Each row has a name. Each question is about the rows just above it. Places in a row count from 1.

[-0.11  0.00  2.62 -1.90 -2.37 -0.21  0.16 -0.80 -0.08  0.55  2.06  5.43
  0.13  1.87  0.03 -0.68 -0.37 -0.19  1.23 -0.41 -3.40 -0.62 -2.01 -1.41
 -0.43 -0.89  0.84 -1.66 -0.56  0.65 -0.01 -2.94 -0.33 -0.13  0.16 -0.51
 -0.35 -2.26 -0.58 -0.85 -2.09 -2.85 -0.81  0.15  1.90 -0.88 -2.43 -0.20
 -1.02  0.51 -2.49 -0.09 -1.26 -0.19  1.96 -0.82 -2.04 -0.19 -1.63 -2.22
 -0.04] -> J665
[-0.21  1.15 -0.92  1.69 -1.11 -2.24  0.56 -0.56  0.36  1.37 -0.12 -0.02
 -2.31  0.34  0.50  0.37  0.56 -0.47  0.82 -0.83  4.53  0.72 -0.87  2.96
  0.40  0.25  0.12 -1.01 -4.01 -0.39 -0.37 -2.00  0.59 -0.92 -0.28  0.02
 -0.42  0.91  0.49  0.93  2.25  0.70  2.25  1.99 -0.08 -0.24  1.78 -1.75
  0.60  1.08 -0.74  1.32  1.48  1.26  2.16  0.39  8.55 -1.14 -0.24 -3.12
 -0.32] -> J812
[-0.37 -2.23 -0.16 -1.73  3.54 -1.46 -0.44  0.55 -0.75 -0.63  3.54  1.17
  3.44 -0.29 -0.11 -0.39  2.25 -0.05  0.18  0.69  2.92 -0.26  0.97 -0.08
  0.55 -0.26 -0.22 -0.57  1.46  3.54 -1.15  2.93 -0.62  0.31  0.84  0.72
  0.80 -1.28 -1.39 -0.10 -6.45  0.21 -8.08  1.85 -0.54 -0.23 -2.60  0.76
  1.16  0.54  1.61 -2.07  3.54 -0.22  1.11 -0.61 -7.67 -1.98  0.65  0.23
  0.50] -> J40
[-0.39 -0.94 -1.62 -0.43  1.96 -0.66 -0.13  0.70  2.65 -0.87 -2.30  1.47
  1.19  3.55 -0.07  0.06  0.46 -0.57  1.23  3.01 -2.16  0.38 -3.20 -2.87
 -0.61 -0.81  0.34  0.68  0.94  0.31  0.56 -1.02 -0.60  0.03  1.57  0.57
  1.48  1.36  0.41 -0.50  0.97 -0.81 -1.04 -0.29 -0.79 -0.09  2.58 -0.81
  0.05  0.23 -3.93  0.83  0.96  1.89  0.31 -0.81 -2.42  0.20 -0.43  1.88
 -0.30] -> J452
[ 0.18 -2.12 -2.95 -0.89  1.04  1.94 -0.19  0.74  1.56 -1.58  1.42  1.36
 -3.19  5.56  0.57 -1.18  3.71  1.36  1.71  0.99  1.53 -2.20 -0.80 -0.36
  0.68  0.12 -0.39 -0.58  2.05 -0.18  0.25  0.89  1.37  0.45  1.00  3.25
 -2.00 -3.83  1.38  0.21 -1.19  1.68  0.20 -0.41  2.06 -0.46 -1.32 -1.29
 -0.64 -2.25  1.12 -0.73  1.69  1.01  2.35  0.16  4.39  1.02 -0.61  0.10
 -0.37] -> J844
[-0.65  0.97 -1.66  2.65 -0.61  1.62 -0.42  0.77  1.16  1.95  0.63 -1.80
 -0.70  2.82 -0.17  0.39 -0.85  0.23  1.20 -1.69  0.22 -0.86  1.56  0.35
  0.84  0.78 -1.41  0.08  2.03  0.27 -0.69  0.34 -0.63 -0.18 -2.27 -1.51
 -0.69 -1.26  1.62 -0.35 -2.92  4.36  2.24 -0.34  1.14  1.52 -2.60  0.77
  2.05 -1.55 -1.45 -0.40  0.35 -1.50  0.45  1.44  2.75  2.31 -0.50 -2.09
  2.59] -> J393
[ 0.22  1.01  1.39 -2.05 -0.84  5.64 -1.88 -0.59 -1.89 -0.23 -4.44 -1.68
 -2.64  2.62 -0.22  0.38  0.80 -1.54  0.56  0.29 -4.80  2.71  0.62  2.87
  1.41 -0.24  0.43  0.74 -2.23 -0.05 -0.28  5.72  1.04 -0.60 -2.15 -1.89
  0.01 -0.01 -1.14 -0.51 -0.78 -2.36 -6.34 -0.45  0.78  0.54 -1.61 -2.14
  0.39 -0.90 -0.51 -1.38  3.76  0.44 -1.11 -0.67 -4.18  1.58 -0.21 -4.80
  1.02] -> J779
Changed J844: [ 0.18 -2.12 -2.95 -0.89  1.04  1.94 -0.19  0.74  1.56 -1.58  1.42  1.36
 -3.19  5.56  0.57 -1.18  3.71  1.36  1.71  0.99  1.53 -2.20 -0.80 -0.36
  0.68  0.12 -0.39 -0.58  2.05 -0.18  0.25  0.89  1.37  0.45  1.00  3.25
 -2.00 -3.83  1.38  0.21 -1.19  1.68  0.20 -0.41  2.06 -0.46 -1.32 -1.29
 -0.64 -2.25  1.12 -0.73  1.69  1.01  2.35  0.16  4.38  1.02 -0.61  0.10
 -0.37]. Place and old value: | 57, [4.39]
Where does [-0.11  0.00  2.62 -1.90 -2.37 -0.21  0.16 -0.80 -0.08  0.55  2.06  5.43
  0.13  1.87  0.03 -0.68 -0.37 -0.19  1.23 -0.41 -3.40 -0.62 -2.01 -1.41
 -0.43 -0.89  0.84 -1.66 -0.56  0.65 -0.01 -2.94 -0.33 -0.13  0.16 -0.51
 -0.35 -2.26 -0.58 -0.85 -2.09 -2.85 -0.81  0.15  1.90 -0.87 -2.43 -0.20
 -1.02  0.51 -2.49 -0.09 -1.26 -0.19  1.96 -0.82 -2.04 -0.19 -1.63 -2.22
 -0.04] differ from J665, and what was there? | 46, [-0.88]
The row with [-0.21  1.15 -0.92  1.69 -1.11 -2.24  0.56 -0.56  0.36  1.37 -0.12 -0.02
 -2.31  0.34  0.50  0.37  0.56 -0.47  0.82 -0.83  4.53  0.72 -0.87  2.96
  0.40  0.25  0.12 -1.01 -4.01 -0.39 -0.37 -2.00  0.59 -0.92 -0.28  0.02
 -0.42  0.91  0.49  0.93  2.25  0.70  2.25  1.99 -0.08 -0.24  1.78 -1.75
  0.60  1.08 -0.74  1.32  1.48  1.26  2.16  0.39  8.55 -1.14 -0.24 -3.12
 -0.32] is | J812
[ 0.18 -2.12 -2.95 -0.89  1.04  1.94 -0.19  0.74  1.56 -1.58  1.42  1.36
 -3.19  5.56  0.57 -1.18  3.71  1.36  1.71  0.99  1.53 -2.20 -0.80 -0.36
  0.68  0.12 -0.39 -0.58  2.05 -0.18  0.25  0.89  1.37  0.45  1.00  3.25
 -2.00 -3.83  1.38  0.21 -1.19  1.68  0.20 -0.41  2.06 -0.46 -1.32 -1.29
 -0.64 -2.25  1.12 -0.73  1.69  1.01  2.35  0.16  4.39  1.02 -0.61  0.10
 -0.37] is in which row? | J844
Repeated in J844: | [1.36]
[-0.39 -0.94 -1.62 -0.43  1.96 -0.66 -0.13  0.70  2.65 -0.87 -2.30  1.47
  1.19  3.55 -0.07  0.06  0.46 -0.57  1.23  3.01 -2.16  0.38 -3.20 -2.87
 -0.61 -0.81  0.34  0.68  0.94  0.31  0.56 -1.02 -0.60  0.03  1.57  0.57
  1.48  1.36  0.41 -0.50  0.97 -0.81 -1.04 -0.29 -0.79 -0.09  2.58 -0.81
  0.05  0.23 -3.93  0.83  0.96  1.89  0.31 -0.81 -2.42  0.20 -0.43  1.88
 -0.30] is in which row? | J452

[ 0.10  2.77  0.09 -1.60  0.26 -0.41  2.36 -0.31  4.19 -0.01  0.25  2.07
 -5.88  1.04  1.98] : J452
[ 0.10  2.90  0.09 -1.60  0.26 -0.41  2.36 -0.31  6.72 -0.01  0.25 -2.55
  7.47  1.04  1.98] : J844
[ 0.10  2.90  0.09 -1.60 -0.01 -0.41  2.36 -0.01  2.21 -0.01  0.25  2.07
  6.62  1.04  2.21] : J40
[ 0.10  2.22  0.09 -1.60  0.26 -0.41  2.36 -0.31  1.35 -0.41  0.25  2.07
 -1.43  1.04  1.98] : J988
Whose row is [ 0.10  2.90  0.09 -1.60  0.26 -0.41  2.36 -0.31  6.72 -0.01  0.25 -2.55
  7.47  1.04  1.98]? | J844
Which value appears more than once in J988? | [-0.41]
One entry of J844 was changed: [ 0.10  2.90  0.09 -1.60  0.26 -0.41  2.36 -0.30  6.72 -0.01  0.25 -2.55
  7.47  1.04  1.98]. Where, and from what? | 8, [-0.31]
Where does [ 0.10  2.77  0.09 -1.60  0.26 -0.41  2.36 -0.31  4.18 -0.01  0.25  2.07
 -5.88  1.04  1.98] differ from J452, and what was there? | 9, [4.19]
Where does [ 0.10  2.90  0.09 -1.60 -0.01 -0.41  2.37 -0.01  2.21 -0.01  0.25  2.07
  6.62  1.04  2.21] differ from J40, and what was there? | 7, [2.36]

[-2.96 -4.66  2.95 -3.58 -3.58 -3.58  3.15  1.38] -> J915
[ 2.97 -4.00  0.78  2.98 -5.83  1.56  0.49  3.50] -> J988
[ 1.67  0.27  1.14 -7.04  0.31 -0.38  4.36 -1.77] -> J779
[ 6.81  1.98 -0.68 -2.17 -2.71  3.88  0.79  0.63] -> J844
[-6.97 -1.66  0.14  2.30  2.16  3.66 -1.01 -0.52] -> J562
[-6.97 -1.66  0.14  2.30  2.16 -3.33 -1.01 -0.52] -> J326
[ 1.63  1.63 -1.14 -1.83 -2.06  3.68  1.47  0.52] -> J631
[ 2.91  5.02 -2.71  2.85  3.06  2.68 -3.51 -1.10] -> J665
[ 1.60  1.04  0.90 -7.30  0.49 -0.31  3.64 -1.67] -> J40
Which value appears more than once in J915? | [-3.58]
One entry of J915 was changed: [-2.96 -4.66  2.96 -3.58 -3.58 -3.58  3.15  1.38]. Where, and from what? | 3, [2.95]
The value that J631 holds more than once: | [1.63]
Where does [ 1.60  1.04  0.90 -7.30  0.48 -0.31  3.64 -1.67] differ from J40, and what was there? | 5, [0.49]
One entry of J562 was changed: [-6.97 -1.66  0.15  2.30  2.16  3.66 -1.01 -0.52]. Where, and from what? | 3, [0.14]

[-4.62  0.24  0.11  4.15 -1.20  0.48 -1.92 -1.59  3.31 -3.14 -0.85 -5.12
 -5.82  2.98  4.08 -1.02  0.98  0.18 -2.27  0.18  0.03  0.18 -0.38  1.64
  1.02 -2.74  2.54  2.70  1.55  4.29  0.96  0.34  0.88] -> J779
[-4.71 -0.59 -0.28  4.01 -2.12  0.95 -1.66 -1.85  2.09 -1.18 -0.97 -4.90
 -3.39  1.57  2.47 -0.51 -4.90  2.51 -1.31  1.62 -4.90  0.16 -1.00  0.42
  2.16 -2.85  1.16  1.90  2.47  1.95  1.76  0.87  1.85] -> J665
[-6.61  0.68  0.31  6.89 -1.81  0.72 -2.77 -2.35  5.85 -5.36 -1.25 -7.33
 -9.16  5.41  7.25 -1.67  1.60 -0.38 -3.59 -1.10 -0.16  0.90 -0.47  3.18
  1.48 -3.94  4.68  4.67  2.52  7.92  1.49  0.46  1.28] -> J915
Which value appears more than once in J779? | [0.18]
Which row holds [-4.71 -0.59 -0.28  4.01 -2.12  0.95 -1.66 -1.85  2.09 -1.18 -0.97 -4.90
 -3.39  1.57  2.47 -0.51 -4.90  2.51 -1.31  1.62 -4.90  0.16 -1.00  0.42
  2.16 -2.85  1.16  1.90  2.47  1.95  1.76  0.87  1.85]? | J665
One entry of J915 was changed: [-6.62  0.68  0.31  6.89 -1.81  0.72 -2.77 -2.35  5.85 -5.36 -1.25 -7.33
 -9.16  5.41  7.25 -1.67  1.60 -0.38 -3.59 -1.10 -0.16  0.90 -0.47  3.18
  1.48 -3.94  4.68  4.67  2.52  7.92  1.49  0.46  1.28]. Where, and from what? | 1, [-6.61]
One entry of J665 was changed: [-4.71 -0.59 -0.27  4.01 -2.12  0.95 -1.66 -1.85  2.09 -1.18 -0.97 -4.90
 -3.39  1.57  2.47 -0.51 -4.90  2.51 -1.31  1.62 -4.90  0.16 -1.00  0.42
  2.16 -2.85  1.16  1.90  2.47  1.95  1.76  0.87  1.85]. Where, and from what? | 3, [-0.28]

[-0.09  0.03 -0.19 -7.00 -8.74  0.00 -1.28] -> J812
[-0.11  0.03 -0.79 -3.56 -6.46  0.00 -6.46] -> J631
[-0.30  0.09 -2.05  0.07 -2.35 -0.01 -0.34] -> J779
[-0.06  0.02 -0.01 -7.05 -8.77 -0.06 -0.06] -> J915
[-0.58 -0.58 -1.42 -2.28 -2.28 -2.28 -0.01] -> J326
Changed J812: [-0.09  0.03 -0.19 -7.00 -8.74  0.01 -1.28]. Place and old value: | 6, [0.00]
The value that J631 holds more than once: | [-6.46]
The value that J915 holds more than once: | [-0.06]
Whose row is [-0.06  0.02 -0.01 -7.05 -8.77 -0.06 -0.06]? | J915
[-0.09  0.03 -0.19 -7.00 -8.74  0.00 -1.28] is in which row? | J812

[-3.69 -4.61 -3.69 -0.98]  J631
[ 1.41 -6.10 -3.75 -2.71]  J452
[-2.90  3.54  7.57  1.24]  J988
[ 5.39 -8.59 -3.00 -1.27]  J812
[6.16 1.31 1.47 0.03]  J326
Where does [-3.70 -4.61 -3.69 -0.98] differ from J631, and what was there? | 1, [-3.69]
One entry of J452 was changed: [ 1.41 -6.09 -3.75 -2.71]. Where, and from what? | 2, [-6.10]
Where does [ 1.41 -6.10 -3.74 -2.71] differ from J452, and what was there? | 3, [-3.75]
Changed J452: [ 1.42 -6.10 -3.75 -2.71]. Place and old value: | 1, [1.41]
Changed J812: [ 5.39 -8.59 -2.99 -1.27]. Place and old value: | 3, [-3.00]
Where does [-3.69 -4.61 -3.70 -0.98] differ from J631, and what was there? | 3, [-3.69]
The value that J631 holds more than once: | [-3.69]

[-1.08 -1.61  1.62  0.59 -1.61 -0.24 -1.61  4.63 -2.34 -0.30  2.09 -4.01
 -1.61] : J844
[-0.71 -1.51 -1.02 -0.35 -1.78 -1.04 -3.34  3.08 -1.58 -0.32  2.35 -3.12
 -1.29] : J779
[ 1.62  1.47 -1.55 -1.02  2.44 -0.45  3.66 -4.20  3.43  1.78 -2.23  3.70
  0.21] : J562
[-0.99 -1.54  6.93  2.74 -1.32  3.97 -0.50 -2.94  2.79 -0.08 -1.50  4.66
  1.69] : J631
[-0.99 -1.54  6.93  2.74 -1.32  3.97 -0.50 -0.54 -1.93 -0.11 -2.36 -1.52
  0.05] : J393
[ 1.32  3.17 -2.91 -0.30  4.08 -0.99  4.08  4.08  4.08 -0.08 -1.50  4.66
  1.69] : J665
The value that J844 holds more than once: | [-1.61]
The value that J665 holds more than once: | [4.08]

[-0.07  2.45 -3.45 -0.07 -1.26 -1.56  0.31  5.92 -0.07] -> J631
[ 0.48  2.93  2.69 -6.31  1.99  2.40  5.08  3.66 -1.54] -> J779
[-0.79  1.25  5.35  2.15 -1.37 -0.75  1.50  3.06 -4.15] -> J915
[ 2.96 -0.94  1.63 -0.99  3.63  1.55  1.56  0.05  2.63] -> J40
[-4.05 -7.80 -5.95  0.39  1.35  1.11  0.56 -5.50  1.20] -> J452
[ 6.66  0.62  1.23  0.33 -1.74 -1.75 -5.93 -2.46  2.86] -> J665
Changed J665: [ 6.66  0.62  1.23  0.33 -1.75 -1.75 -5.93 -2.46  2.86]. Place and old value: | 5, [-1.74]
The value that J631 holds more than once: | [-0.07]

[-0.79  0.67  0.67 -2.60 -1.22  0.67 -0.12] : J779
[-1.47 -3.18  0.71 -8.01 -3.84 -1.54 -3.46] : J40
[-1.47 -3.18  0.71 -8.01 -3.84 -1.54 -1.10] : J915
Where does [-1.47 -3.18  0.71 -8.01 -3.84 -1.53 -3.46] differ from J40, and what was there? | 6, [-1.54]
One entry of J779 was changed: [-0.79  0.67  0.67 -2.61 -1.22  0.67 -0.12]. Where, and from what? | 4, [-2.60]
Which value appears more than once in J779? | [0.67]
Where does [-1.47 -3.18  0.72 -8.01 -3.84 -1.54 -3.46] differ from J40, and what was there? | 3, [0.71]

[ 0.32  0.43 -0.64  0.10  0.43  0.43  0.99  0.38 -2.23] : J665
[-0.08  1.97  1.97  1.97 -0.53  1.01 -1.28  0.86 -0.02] : J779
[ 0.19  7.11  0.04 -3.13  0.28 -1.76 -0.14 -0.39  0.17] : J844
[ 1.26  2.35  0.02 -2.62 -0.15 -1.71 -0.94 -0.34 -0.01] : J812
[-0.08  1.97  0.15  3.79 -0.53  0.62 -0.92  0.76 -0.51] : J631
[-0.08  1.97  0.15  3.79 -0.53 -2.67 -0.22 -0.37  0.19] : J452
[-0.08  1.97  0.15  3.79 -0.53 -0.92 -0.92 -0.44 -0.92] : J393
The value that J665 holds more than once: | [0.43]
Changed J665: [ 0.32  0.43 -0.64  0.10  0.43  0.43  0.99  0.39 -2.23]. Place and old value: | 8, [0.38]
Changed J779: [-0.08  1.97  1.97  1.97 -0.52  1.01 -1.28  0.86 -0.02]. Place and old value: | 5, [-0.53]
Where does [-0.07  1.97  0.15  3.79 -0.53  0.62 -0.92  0.76 -0.51] differ from J631, and what was there? | 1, [-0.08]
Which value appears more than once in J779? | [1.97]
Repeated in J393: | [-0.92]
Whose row is [-0.08  1.97  1.97  1.97 -0.53  1.01 -1.28  0.86 -0.02]? | J779

